In the rows, 128 means zero.
A single turn carries every row of the set below to another of its rows. Some are shown first; where does it send the rows asked next?
reka: [ 97 111 171 164 117 127 149 100 125 142 128 107 176 123 137 151 114]
Lalar: [126 118 143 103 108 123 145 140  97 136 134  93 132 127 101  98 134]
ded: [116 151 134 120  98 124 163 104  99 106 117 129 158 115 160 144 127]
paz: [131 127 116 112 115 146 145 126  85 128 118 110 135 130 123 107  89]
dak: [136 110 153 134 129 135 133  96 137 151 109 112 163  97 134 136 107]
pes: [100 133 167 143 109 124 151 117 159 145 120 129 143 137 112 122 143]
Rel: [124 149 122 114 129 126 148 123 115 128 149 102 153 142 168 130 138]
von: [118 117 144 135 101 113 163 127 117 118 120 105 115 113 100  93 144]
tudo: [132 138 141 143 132  94 166 128  93 122 140 120 163 111 149 128 141]
soro: [ 88 124 161 131  97 145 134 119 115 168 138 108 175 113 120 135 101]
begaf: [119 140 145 111 114 103 166 136 150 109 133 115 140 127 122 113  98]
Ven: [ 89 122 111 127 122 139 116 126 141 116 150 124 139 106 142 123 117]
votu: [106  95 120 125 116 146 134 119 119 146 140 132 152  88 105 111 108]
Rato: [110 146 135 111 114 146 155 117  97 154 127 108 146 144 171 142 137]
kina: [128 120 116 131 120 124 169 128  89 128 124 145 146  98 135 121 150]
gefov: [104  98 147 151  92 156 155 128 101 150 116 123 151  99 109 108 104]
Mar: [136 133 130 128 143 110 149 146 104 143 134 116 155 122 169 118 126]
Zisun: [101 125 132 151 124 125 155 155 109 134 124 133 145 135 174 108 138]
Zim: [125 168 131 125  97 126 157  99 109 110 113 128 151 110 156 134 124]
lebem: [ 81 123 123 129 120 122 176 129 118 109 121 100 113 128 129 142 141]
toza: [ 82 101 125 126  98 135 137 150 119 139 116 123 168 102 122 138  98]
zis: [119 147 130 114 110 116 156 118  93 112 141  98 172 115 155 133 145]
fanuf: [100 148 180 158 110 114 131 116 115 136 136 125 170 102 130 113 111]
sifo: [ 98 110 137 152 103 123 162 158  94 143 136 103 138 133 126 106  89]
zuf: [128 135 137 139 137 129 124 109 116 167 144 128 131  94 122 129 111]
Botil: [108 118 155 119  97 125 163 163 100 127 109 120 179 135 124 135 110]
Lutug: [ 86 137 143 143 112 101 165 133 105 116 145  92 129 134 131 109  98]
fida: [112 140 157 148 110 119 125  88 145 130 120 123 131  99 114 134 113]
tuz: [132 118 137 126 123 116 172 128  91 130 116 144 152 104 144 125 152]
gad: [114 155 144 120 106 145 157 128 103 165 127 114 155 145 165 141 134]
Bulif: [ 99 121 155 151  88 146 154 101 146 117 111 124 126 114 111 117 134]
fasa: [ 83  86 140 144 115 148 135 110 113 128 130  90 167 115 141 123 141]
madum: [120  95 122 140 133 151 136  90 138 122 137 117 147 117 131 112 123]
lusab: [104 111 138 121  84 170 144 126 132 154 114 118 151 115 117 137  97]
vozud: [ 92 127 123 160 120 127 145  98 121 135 129 114 103 119 110 135 126]
mifo: [ 71 110 150 159 114 132 123 125 142 129 136 114 133 127 130 114 139]
loz: [127 135 134 101  81 131 162 128 134 119 126 115 156 120 106 122  94]
mas: [ 93 116 151 169 109 143 145 121 145 145 112 119 111 123 132 132 112]
sar: [ 80 122 153 126 101 140 134 129 121 138 155 115 170 113 117 130 158]
Sape: [112 128 144 126  97 148 129 111 103 151 114 114 160 106 118  89  89]
midap: [119 126 147 113 108 107 147 154 104 151 128  91 136 121 110 156 112]
gom: [106 141 150 130 101 118 153 140 141 151 116  87 116 136 129 152 113]
Kezad: [124 152 171 130 129 113 173 117 134 142 105 114 124 133 128 109 125]
lages: [115 124 137 140 130 127 153 141 103 134 122 137 143 140 178 105 129]

paz goes to lebem
tudo goes to Mar
Zim goes to kina
And these:
mas goes to lusab
gom goes to loz
votu goes to mifo
sar goes to fanuf
Sape goes to vozud
midap goes to begaf
madum goes to fasa
lages goes to Rato

